 -64   257   828   289   537  -537   461  -118   424   333    49
   7   338   489   186   304  -126   208   -12   451   422   -49
 552   186   -35   340   176   715   281   549    21    78   602
 -12   359   499   175   301  -131   192   -24   488   457   -88
 -25   301   809   307   531  -455   451   -82   451   374    66
ans = 49

392  341  451  598  527  439  591  302  801  364
647  407  224  866  362  487  464  263  768  340
498  353  302  695  455  494  553  250  799  356
359  230  483  625  441  512  500  300  701  347
554  329  308  771  475  455  484  239  818  344
418  370  287  666  455  429  594  238  631  364
434  128  419  638  601  529  612  406  368  368
440  312  198  705  396  553  694  287  591  383
443  308  350  648  552  459  581  270  795  362
436  300  364  745  405  434  527  216  679  352
ans = 364

-296   739  -314   432    -3   968    10
 635  -450  -427   -49   958  -627  -327
-220  -474  -239   886   675   -80  -303
 366   618   515  -234     5   619   -11
-375   929  -347  -300  -562   564  -291
 762   217  -621   636   533  -568   297
-254   885   130   953   -38   839  -153
 640   182   367  -129   269  -276   447
 377  -323   101  -457   863  -604  -112
ans = 10

54  55  62  28  41  44  43  45  44  43  37  36
72  36  33  45  49  45  29  47  40  60  55  66
27  58  57  50  57  40  53  39  20  50  66  28
60  25  18  56  26  50  26  70  23  46  39  84
29  35  54  32  64  67  75  52  55  45  26  31
45  48  60  28  44  57  60  49  49  31  31  31
51  30  45  67  39  27  39  45  36  35  54  73
ans = 36

77  69  62  62  57  48  53  74  73
50  50  51  55  60  56  62  56  58
29  52  49  57  63  73  68  20  38
26  49  53  55  63  76  66  19  32
85  68  62  61  56  40  50  90  80
41  47  56  54  60  65  64  43  41
ans = 73
---
[[ 53 -10  10  -1   0  41  34]
 [-53  10 -10   2   0 -40 -34]
 [ 53  -9   9  -4   0  40  34]] Out: 53

[[ 28  -5  18 -45   1  19  36]
 [-19 -11  32 -16  24  19  -5]
 [  5 -13  18 -22 -15  12 -19]] Out: 28

[[ 1  2  0 -2]
 [ 1 -4  4  0]
 [-1 40  0 -1]] Out: 1

[[  6 -39  48 -18]
 [  2  19 -16   9]
 [  9  -2   9   4]] Out: 6

[[-22  -3  -2  13 -14   2]
 [ 12  -7  10  -6  16  -3]
 [-26   9 -15  16 -40   4]] Out: -22

[[-15  18  -2  24   4]
 [ 30 -10   5  33 -32]
 [-51 -18 -31  38  36]] Out: -15
---
  4.5    8.1   12.3   15.9   -2.9  -13.6  -22.8
 11.1   -3.7   18.3   -9.2   -0.4   -4.6  -10.9
  2.5    4.5   -6.2   10.1  -12.9   -3.0    7.8
| -2.9

-0.17  -0.04  -0.03  -0.06
 0.16  -0.09  -0.11  -0.05
-0.05  -0.07  -0.17  -0.06
| -0.04

 1.40  -1.13   0.70   1.10  -0.61  -0.13  -2.08
-0.60  -0.31  -0.03  -1.36  -1.64   0.91  -0.88
-1.85   0.51  -0.07  -1.16  -1.35  -0.97   1.55
| -0.61

-11.623    0.293   12.849   -4.155
  6.136    9.466   12.171    8.552
-10.976    2.905   13.783   -1.977
| 0.293

 0.16  -0.15   0.01   0.03   0.23
 0.05   0.16  -0.02   0.00  -0.18
 0.00   0.00  -0.02   0.03   0.05
| 0.01

 0.04   0.04   0.04   0.04
 0.20  -0.02  -0.15   0.03
-0.12   0.09   0.23   0.04
| 0.04
---
array([[ 23, -23,  13, -25, -20,  23],
       [ -5,  34,  20,  21,  45,  -2]])
45

array([[-16,  -6,  38,  41,   5,  12],
       [  6, -13,  19,  15, -16, -30]])
-16

array([[-27,  43,  20,  -2,  -9],
       [-34, -27, -36,  27,  34]])
27

array([[ -2,   7,  11,  -4,  21,  22],
       [ 29,   9, -42,  -8,  13,   4]])
13

array([[13, 11, 16,  6, 48],
       [15, 19, 11,  9,  3]])
9

array([[-24, -42,  -1,   7,  -7],
       [-11, -38,  -5,  25,  17]])
25

array([[-17, -15,  14,  -1,   0, -12,  -7],
       [-32, -43,  22,  -9,  -9, -14,  -3]])
-14
---
Q: [-4 24 42  3 -1]
A: 42, 42
Q: [ 13 -38  -7 -46   6]
A: -7, 13
Q: [ -2  30 -48   3   7  40  22]
A: 3, 40
Q: [ 46 -10   4  13 -14]
A: 4, 46
Q: [-21 -16  16 -13 -11 -28 -49]
A: -13, 16
Q: [-41  -5  16  22  42]
A: 16, 42
Q: [ 32 -30 -12  46  35]
A: -12, 46
Q: [ 18  46 -12  -5   0]
A: -12, 46
